Here is a table of points, one per row:
tensor([ 41.,   4.,  44., -18.,   3.,  62., -46.,  14.,  -5., -70., -30.,  25.,   1., -12., -25., -11., -13.,   8.,
         55.,  46.,   6.,  25.,  -4.,  -2.,   7.,  11.,   8.,  -4., -33.,  42.,  -8.,   4.,  29.])
tensor([-22., -48., -28., -26., -53., -85.,  -5., -26.,  -1., -28., -14., -10.,   2.,  11.,  75.,  29.,  57.,  36.,
         24.,  82.,  36.,  45.,  24.,  34.,  38.,  33.,  11.,  29.,   7., -31., -38.,  -1., -35.])
tensor([-41.,  90., -28.,  29.,  -9.,  24., -22.,   1.,  16.,  24., -50.,  -2.,   1., -17., -14.,   4.,  -4.,   6.,
         -9.,  -8.,  72.,  24.,  40.,  25.,  46.,  14.,  37., -12.,  47., -10.,  17.,  -5.,  13.])
tensor([ 63.,  12., -19., -63.,   8., -48., -16., -39.,   5., -18., -38.,   7.,  11.,  13.,  24.,  -2., -14.,  30.,
        -34., -24., -15.,  -8.,  -1.,  -1.,  26.,  -2.,   2.,  11.,  57.,  77.,  43., -14.,   0.])
tensor([-25., -17.,  21., -35., -15., -55.,   9., -22., -21., -24.,  52., -37.,   7.,  -6., -51.,  -1., -32.,   9.,
         52., -42.,  81.,  11.,   5.,  25., -13.,  -1.,   8.,   0.,  -1.,  11.,  -3., -59.,   6.])
tensor([-33.,   8.,  17., -11.,   5., -13., -46.,  19., 111.,  32.,   7.,  -2.,  25.,   7.,  18.,  11.,   1.,   3.,
         22.,  -5.,  -8., -31.,  -7., -21., -82., -24.,  -8.,  -6.,  -4.,  15., -27.,  66.,   8.])
tensor([  3., -17., -43., -13.,  10., -19.,  19.,   6.,  -7., -22., -69., -15.,  15., -20., -62., -15.,  62., -48.,
        -35.,  14., -16.,   7.,  -5., -11., -58.,  15.,  21.,  -2.,  -6., -35.,  24., -39.,  44.])
tensor([-18.,   2.,   4., -11.,  22.,  31.,   7.,  29., -62., -26.,  13.,  23.,  52.,  37.,  69.,  18.,  20.,  14.,
          4., -29.,  17., -18., -31., -29.,  -8., -44., -50., -57.,   4., -71.,  16.,  40.,  13.])
tensor([-25., -59.,  42.,  -3.,  -3.,   6., -13., -16., -19.,  50., -47., -68.,   9.,   1., -38.,  -7.,   5.,  -5.,
        -45.,  -2.,  -6., -23.,   0.,  13.,  68., -13.,  -4.,  -3., -42.,  26.,  -2.,  39.,  20.])
tensor([-30., -32.,  24., -10.,  15.,  30.,  76., -31., -10., -22., -14.,  16., -49., -16.,  -9., -16., -42.,   0.,
        -10.,  25.,   4.,   0.,   0.,  14., -44.,   6.,  34.,   8.,  45.,  -4.,  47.,  65., -37.])
tensor([-36., -30., -39.,   7., -20., -38., -67.,  -7., -72.,   6., -21.,  32., -45.,  -5.,  -6.,  10., -34.,  -5.,
         32., -43., -58.,  21.,  51.,  10.,  -7.,  17.,   5.,  -2., -11.,  16., -14.,   7.,  -9.])
tensor([ 63.,  -9., -24.,  47.,  -8., -11.,  18.,  16.,  41., -29.,  -8.,  42., -12.,  -4.,   4.,   2., -42.,   7.,
        -68., -40.,  26.,  -8., -28.,  -2.,   8., -22.,   5., -35., -61., -28., -38.,   3., -30.])
tensor([ 22., -66., -10.,  57.,  -4.,  21.,  28.,  15.,  57.,   6.,  20.,   9.,  -7.,   3., -11.,   5., -18., -47.,
         49., -19., -10.,  -4., -11., -22.,  52.,   9., -42.,  26.,  52., -14.,  27.,  -4.,  38.])
tensor([-40.,  36.,  -1.,  11.,  -4.,  26.,  38.,   5.,  -9., -46.,  70.,  10.,   3.,  -1., -15.,  16.,  54., -20.,
        -52., -35., -34.,   6., -24.,  -5.,  15.,   5.,  -2.,  13.,  11.,  63., -51.,  14.,  12.])
tensor([-15., -18.,  16., -12.,  -1.,  69., -40.,   3.,   8.,  55.,  47.,  10.,   6.,  18.,  66.,  10., -32., -30.,
        -66.,  25.,  -6.,  13., -17.,   1., -41.,   4., -13.,  -2., -10., -12.,   0., -86.,  -6.])
tensor([ -6.,   7., -20.,   2.,  35.,  33.,  87.,  11.,  27.,  68.,   3.,  25.,  14.,   9.,  42.,   0.,  37.,  35.,
         67.,  -4., -29., -16.,  14., -18.,  -1., -25.,   4., -33., -59.,  21.,  -6., -59., -30.])
tensor([ 61.,  -4.,  32.,  22.,  14.,  20., -41.,   4., -17.,  21.,  45., -18.,  17., -32., -37., -24.,  24.,  41.,
          2., -21., -33.,  -5.,  20.,   1.,  -8.,  -6.,  32.,  29.,  54., -53., -14.,   8., -34.])
tensor([ 20.,  90.,  64.,  16., -15., -33.,  47.,  25., -25.,  23., -39., -11., -24.,  16., -13.,  -6., -29., -10.,
         -2.,  30., -26., -24., -10., -17., -12.,   3., -55.,  28.,   7., -22., -36., -21.,   1.])
tensor([ 19.,  51., -52.,  11.,  20., -21., -33.,  -6., -16.,   0.,  74., -34., -28.,  -4., -18., -24.,   0., -23.,
         15.,  51.,   1., -17., -14.,   5.,  14.,  21.,   8.,  10., -56.,   7.,  63.,  42.,  -2.])
Along one direction, these points spread out more than along any other. Where along it does each point below lie, from 0 to 99? 50 is the average, and the first point above lies past it. One standard deviation of the points above along it is 16.
tensor([-25., -59.,  42.,  -3.,  -3.,   6., -13., -16., -19.,  50., -47., -68.,   9.,   1., -38.,  -7.,   5.,  -5.,
        -45.,  -2.,  -6., -23.,   0.,  13.,  68., -13.,  -4.,  -3., -42.,  26.,  -2.,  39.,  20.]) 58
tensor([-40.,  36.,  -1.,  11.,  -4.,  26.,  38.,   5.,  -9., -46.,  70.,  10.,   3.,  -1., -15.,  16.,  54., -20.,
        -52., -35., -34.,   6., -24.,  -5.,  15.,   5.,  -2.,  13.,  11.,  63., -51.,  14.,  12.]) 41
tensor([-36., -30., -39.,   7., -20., -38., -67.,  -7., -72.,   6., -21.,  32., -45.,  -5.,  -6.,  10., -34.,  -5.,
         32., -43., -58.,  21.,  51.,  10.,  -7.,  17.,   5.,  -2., -11.,  16., -14.,   7.,  -9.]) 69
tensor([ -6.,   7., -20.,   2.,  35.,  33.,  87.,  11.,  27.,  68.,   3.,  25.,  14.,   9.,  42.,   0.,  37.,  35.,
         67.,  -4., -29., -16.,  14., -18.,  -1., -25.,   4., -33., -59.,  21.,  -6., -59., -30.]) 25
tensor([-25., -17.,  21., -35., -15., -55.,   9., -22., -21., -24.,  52., -37.,   7.,  -6., -51.,  -1., -32.,   9.,
         52., -42.,  81.,  11.,   5.,  25., -13.,  -1.,   8.,   0.,  -1.,  11.,  -3., -59.,   6.]) 68
tensor([-41.,  90., -28.,  29.,  -9.,  24., -22.,   1.,  16.,  24., -50.,  -2.,   1., -17., -14.,   4.,  -4.,   6.,
         -9.,  -8.,  72.,  24.,  40.,  25.,  46.,  14.,  37., -12.,  47., -10.,  17.,  -5.,  13.]) 63
tensor([-22., -48., -28., -26., -53., -85.,  -5., -26.,  -1., -28., -14., -10.,   2.,  11.,  75.,  29.,  57.,  36.,
         24.,  82.,  36.,  45.,  24.,  34.,  38.,  33.,  11.,  29.,   7., -31., -38.,  -1., -35.]) 82
